In the data rows, the value 128 means zero.
Here are some numbered points:
[131 134 138 102 133 149 109 129  73 116 159 158 152 147  94 119] 0
[159 144 111  94 145 103 127 133  82  93 148 168 148 142 149  97] 1
[155  50 224 240  94 255 163  85 138  55   1  64 113 239 204 132] 2
[ 99  93 175 188 154 130 107 139 122 171  91  76 154 105 125 125] 3
[128 152 140 121  74  97 146 161 185 157 127 103  88 111 124 178] 4
[136 121 122 138 153 125 132  97  93 138 135 151 163 120 148  97] 5
[113 139 121 123 126 134 121 125 126 114 121 130 139 150 140 114] 6
[118 122 112 131  78 249  97  74 184   1 157 163  72 230 122  99] 7
[121 154 164 141  99  78 138 120 185 158  96 113  87  85 161 130] 8
[139 188  67  66 134 143 132 101 125  88 186 198 175 109 125 106] 9
[121 106 125 126 160 160 112 132 107 114 166 118 147 149 110 118] 10
[111 132 109 118 161 115 117 146 108 123 144 113 113 137 120 120] 11
[129 139 102 123 133 151  99 100  98 100 184 165 144 125 119 108] 12
[125 121 149 125  63 170  64 129 205  94 151 157  61 166  91 114] 13
[132 150  92 107   0 138 105 187 255  71 210 107   0 167  92 191] 14
[154 130 155 119 175 141 155 120  45 122 115 160 191 142 149 121] 15
[132  88  80 125 132 168 123 103 108 131 178 149 154 145  98 101] 16
[146 134 116 109 252 137 148 215   0 128 102  37 255 125 126 227] 17
[113 119 139  98 137 182 119 143 159  98 139 120 117 130 167 191] 18
[ 98 120 134 141 118 138 172 126 153 115 113 138 110 153 142 119] 19
[ 84 155 122 115 168  63 158 155 115 165 119 128 147  73 140 168] 20
[101 156  57  86 109 125 163 148 158 157  42  63 110 152 190 157] 21
[110 112 170 108 160 151  76 117 117 131 141 150 112 147 112 148] 22
[136 122 163 162  92  95  31 144 134 182 198  76 109  82  40 160] 23
[124 114 106 128 159 177 108 155  97 106 144 123 171 149 123 135] 24
[158 114 161 124 105 124 154 162 141 146  61  79 106  97 177 159] 25
[116 108 123 134 179 137  58 182  86  78 185  29 145 145  59 220] 26
[154  76 193 209 118 157  77 123  87 147  87  59 144 119 117 170] 27
[127 138 101 128 112 156 137  98 167  81 166 174 136 146 127  81] 28
[117 114 142 146 119 100 138 151 140 159 100  88 125 130 157 137] 29
[122 101 164 160 153 179 170 150 101  90  69 102 121 178 177  89] 30
[125 105 136 142 150 247 183 138 109  19  39 105 132 226 214 126] 31
[ 80 140 142 161 166 105 141 138 164 160 102  68 114 122 106 134] 32
[113 129 152 148 181 100 180 140 117 158  59  82  69  81 220 209] 33
[212 115 131  92 119 176 139 159  62  86 139 145 134 157 127 151] 34
[133 126 120  99 198  91 131 177  60 141 140 119 150 151  64 126] 35
[150 109 180 144 148 109 122  98 180 151 154 152 130 117 127 100] 36
[ 72 122 111 162 101 103 148 145 196 165 110  49  93  87 172 186] 37
[140  85 161 179 149 153 109 107 124 174  93  90 145 156 145 124] 38
[105 146  93 134 131 136 155 101 108 130 100 121 101 133 143 116] 39
[133 147 129 117 138  94 151 167 129 137 102 104 116  93 143 156] 40
[152 126 164 133  92 137 115 130 139 121 113 141  82 123 128 126] 41
[124 157  96 111 134 110 129 156 137 103 164 145 138 145 124 124] 42
[115 132  97 123  61 149 105 213 190 126 115   0  79 140 120 223] 43
[117 130 156 125 150 113 155 164 104 142  87 106 149 128 161 146] 44
[134 153 115 126 156 116 127  51  79 124 134 220 194 106 144  33] 45
[104 159 164 134  69 137 108 116 180 110 122 127  97 131 100 127] 46
[144 118 153 130 113 142 136 184 116 135 110  92 141 119 128 171] 47
[ 91 149  99 133 157  88 177 165 159 160  78 111 133  96 158 116] 48
[121 146 145 115 153 139 129 133 113 126 127 126 159 127 138 107] 49
[110 143 138 143 179 131 155 148  75 121 100  93 190  98 174 153] 50
[113 145 107 104 114 179  89  81 156  67 221 200 101 172  54  49] 51
[104 109 103 130 129 140 124 120 162 117 169 145 130 110 132 143] 52
[151  74 169 202  90  82 185 190 138 226  21   0 103  96 178 212] 53
[101 142  86 108 127 239   0   0 132  72 220 253 127 248  20   0] 54
[109 114 144 118 215  83 126 104  35 167 121 146 190 104 103 121] 55
[121 110 126 128 132 115 187 171 129 107 136 130 144 137 161 163] 56
[155 122 137 123 108 116 109 154 108 148 126 102 124 118 106 129] 57
[118 103 162 157 249 156 116  66   0 128 119 182 233 131 118  69] 58
Which five points above are nearest to each new point by angle, seen from the average point of the numbered points? Their numbers follow each, smallest number first.
[138 125 111 109  92 144 173 106 156 112 107 167  93 142 175 111] 7 19 28 39 41
[114 129 133 133 165  87 213 203 103 158  36  58 139  89 227 183] 25 33 40 44 53
[130 150 111  92 124 120 130 129 136 118 166 180 122 127 119 113] 9 12 28 42 51
[147 106 140 142 134 135  97  96 130 149 101 147  83 139 107 124] 13 22 36 38 41
[131 136  70  78 129 162 150 131  96 104 162 200 130 132 156 108] 1 9 12 28 42
[131 147 123  93  33 146 149 155 166  99 100 124  72 159 137 130] 4 13 14 41 46
[187 134 140  98  85 108 163 166 130 136  88  96 106 154 199 158] 21 25 29 40 53
[127 171  95  95  99  91 149 167 152 162  58  64 117  65 198 193] 21 25 33 37 40
[107 129 141 133 142 155 133 155 137  78 118  98 150 167 129 158] 2 18 24 26 31
[144 166  98 106 132 102 161 145 122 121 124 114 126  98 140 148] 20 21 40 42 48
[148 149 113 119 135 115 105 104 106 144 147 160 145 110 104 104] 0 5 9 12 45
[ 97 124 133 127 154  98  92 123 122 147 169 135 153 106  84 128] 11 12 23 35 55
[121 141 141 139 171 126 137 107 102 101 104 128 154 159 135 110] 5 15 45 49 58
[155 138 103  66  97 132  99 115 105 202  92 123 112  96 115 113] 8 21 39 41 57
[135 116 135 122 131 157  96  88 118 113 154 145 161 144 103  93] 0 12 16 51 54
[118 154 145 134 149 102 115 117 121 124 104 115 149 115 133 132] 8 20 49 50 55
[128 126 142 143 143 132 119 130 130 106 124 123 137 117 129 139] 3 26 27 36 50
[123 165 139 137 120 190 171 138 112  36  37 111 120 188 175 126] 2 7 19 30 31
[107 139 143 135 156 112  88 141 133 134 138  96 147 138 143 162] 17 20 23 26 32
[162  97 148 143 119 150 121 165  83  86 118  96 133 169 112 150] 2 26 27 34 47
[109 138 126 152 122 216  89  22 152  81 217 216 134 223  61  33] 7 12 28 51 54
[112 112 133 128 141 147 100  75 132  99 134 168 122 158 127  86] 7 28 45 51 54
[131 117 170 166 137 182  68  76 103 101 143 152 150 158  99  91] 12 22 51 54 58
[157 118 145 151 152 183 118  76  92  91 135 154 116 185 111 104] 7 12 51 54 58
[132 162  72 114 116  73 217 200 140 146  90  77 122 108 166 155] 21 29 40 48 56
